(in the rows, 128 means zero)
The rows below come in pairs that one turn or mirror swaps. Which row does each named row swap with?
The rows were stretched afterwards, more along some directions than others.
Giva: [134  90 135 176 124 138 119 129 123 167 132 134 113 140 140 168 153 101
 116 161 114  95 107]
kufi: [131 105 122 137 125 139 128 111 147 142 114 120 136 146 133 178 153 124
 138 144 105 100 111]
Fud: [ 80 134 160 156 126 119 136 106 138 138 163 116 131 132 134 188 169 109
 117 137 103 129 132]
Gasaf: [133 110 152 179 139 152 130  71 131 121 120 131 140 138 142 158 149 105
 128 135 137 106 113]
kufu: [118 103 137 165 108 170 119 140 122 162 123 122 119 128 139 177 167 109
 116 166 108  93  91]
pil: [133 112 126 172 119 129 148 124 119 154 149 127 135 150 128 160 152  84
 129 153 132  96 113]
maz: [104 102 139 155 137 134 148 112 122 139 149 118 122 132 134 171 147 114
 112 153 123 125  91]
kabu: [108  85 126 145 147 132 125 120  99 146 149 105 109 167 125 151 131 138
 124 143 144  97  98]
danad: [ 92 106 149 143 136 135 132 112 126 128 143 111 120 119 145 184 162 134
 114 142 110 118 108]
kidu: [115 121 140 140 110 148 143 108 126 147 140 107 151 139 122 161 144 122
 114 157 133  96 109]
fom: [133 116 137 156  99 175 118 142 139 158 114 137 130 142 149 184 149 117
 120 148  96  96 101]
misas: [113  83 138 182 139 144 125  99 118 135 140 137 118 158 151 159 162 103
 125 131 137 102 118]
Gibu: [ 98 118 134 146 108 152 110  96 158 155 133 113 129 145 116 161 149 137
 138 137 115 107  98]
daliz: [ 99 114 140 161 155 127 139  95 110 136 138 127 131 132 126 173 143 126
 124 137 114 119  97]
gofuz: [121  89 120 165 143 151 139 130 149 149 143 139 140 160 135 163 141 130
  98 164 121  99  93]
Ginod: [ 89 111 140 149 122 124 146 131 139 146 159 106 130 136 145 180 171 130
 116 140 111 109 125]
sile: [108 114 172 155 126 149 116  99 112 127 122 121 115 131 129 166 153 101
 147 130 130 122 119]
Mogad: [113 102 125 138 100 137 118 126 156 139 132 115 147 145 131 156 164 116
 130 135 117 102 120]
Banik: [125 112 129 170 132 136 134 137 121 157 137 141 152 127 138 180 159 116
  96 171 108  92 101]
Nupo: [128 112 157 144 125 158 127 110 119 152 105 129 123 107 137 166 156 115
 117 151 114 102 107]
zigi: [137 122 142 161 128 161 136 100 139 123 112 140 139 148 137 165 138 111
 135 135 121 113 112]
Badaz: [113 143 165 171 123 117 155  94 126 142 149 122 136 110 155 203 171  98
 129 136 103 116 132]
rasu: [111  75 135 156 134 168 109 124 134 154 125 136 120 158 142 176 152 114
 100 169 115  94  75]
Rete: [148 110 128 178 117 143 133 125 117 158 125 127 135 152 145 179 148  98
 148 134 127  80 116]
Fak: [110 118 171 152 134 137 104 114 143 147 123 130 118 114 133 183 158 116
 134 148 118 120 114]
Vum: [132 105 132 161 110 136 135 128 126 159 143 133 140 138 151 188 155 114
  93 165  99  89 112]
lof: [122 123 149 145 137 175 135 126 123 135 104 127 120 137 115 152 136 118
 135 157 115 117  94]
Dirit: [139 106 146 150 133 166 126 111 104 144 118 114 130 136 141 165 135 142
 107 165 137  85  96]
rafu: [112 107 119 144 143 151 143 149 144 159 142 134 135 155 120 174 140 138
 111 174 103  88  98]
Dop: [118  81 122 160 167 140 153 130  99 147 146 120 114 166 154 180 137 118
 124 150 119 101 108]
gil: [154  92 114 148 125 134 126 139 136 151 122 130 124 149 136 158 147 111
 132 149 124  86 122]
pima: [107 119 154 149 100 158 107 108 155 153 126 129 132 136 127 187 155 140
 124 147 109  93 106]
robid: [126 105 137 157 118 137 131 147 138 169 132 129 119 141 156 205 160 123
 145 134 102  86 125]
lotis: [119 117 144 170 147 170 166 117 122 150 126 145 144 144 142 208 158  96
 116 170  87  81 109]
Naguv: [117 111 143 184 160 134 148 111 135 146 144 151 138 150 138 185 159  91
 120 157 103  96 118]
fiti: [133 129 138 162 104 147 150 105 127 165 136 135 143 134 128 170 153  94
 131 162 129  92 110]
Latum: [105 127 147 143  92 145 124 139 128 171 147 106 104 139 145 185 149 141
 113 148 112 121  93]
mefos: [ 99 109 147 144 105 139 101 125 136 144 135 124 120 133 128 167 157  92
 123 143 110 128  99]
Pif: [122 122 156 148 150 147 123  95 137 138 131 123 143 126 133 163 135 126
 103 175 129 122 106]
Nofon: [136 112 136 155 101 156 132 135 134 160 126 131 142 154 134 177 152 110
 143 143 117  78 126]
Bofo: [143 112 154 146 134 140 109  87 138 120 104 122 121 116 137 154 146 123
 133 135 134 118 123]
nuka: [102 101 144 155  98 145 127 152 109 164 144 118 102 138 141 200 168 113
 128 146 104  93 105]
zag: [131 124 154 146 129 149 106 130 137 135 108 125 121 120 130 163 156 122
 110 169 114 127 107]
gugen: [130 121 165 173 129 139 100  85 125 131 116 126 135 121 129 159 152  90
 135 143 143 115 110]
lib: [126 103 131 159 110 127 125 136 133 135 140 137 143 140 133 162 167  68
 115 158 125 112 114]
liset: [135  83 126 150 140 162 125 135 106 159 126 119 113 153 137 147 131 128
  92 174 127  93  98]
zufu: [121  97 136 136 137 153 129  78 117 141 123 102 117 146 134 150 123 145
 120 139 130 108 102]
fiton: [112  96 123 143 130 137 127 130 136 164 133 126 114 157 130 154 146 140
 132 121 114  96 121]
Sas: [130 117 156 162 132 158 147 104 114 140 115 141 121 124 133 161 157  99
 109 161 104 113 113]
viziz: [108 112 156 159 146 137 134  92 104 134 137 125 109 135 137 177 137 122
 112 145 108 126 102]
zar: [130 122 157 164 110 138 122  73 135 149 121 115 121 118 147 178 146 129
 137 128 113 113 116]
bom: [107  80 133 163 169 169 147 120  92 132 131 123 114 176 126 151 130 125
 118 148 136  96  95]
zase: [103 113 144 151 167 168 160 113 132 145 125 134 130 148 115 171 137 128
 124 168 109  98  93]
merep: [118 112 131 149 108 126 146  94 144 147 141 125 135 147 136 163 160 117
 127 125 103 105 134]

gugen pairs with Rete
Vum pairs with viziz
Banik pairs with daliz
lotis pairs with Fud
Dop pairs with Pif

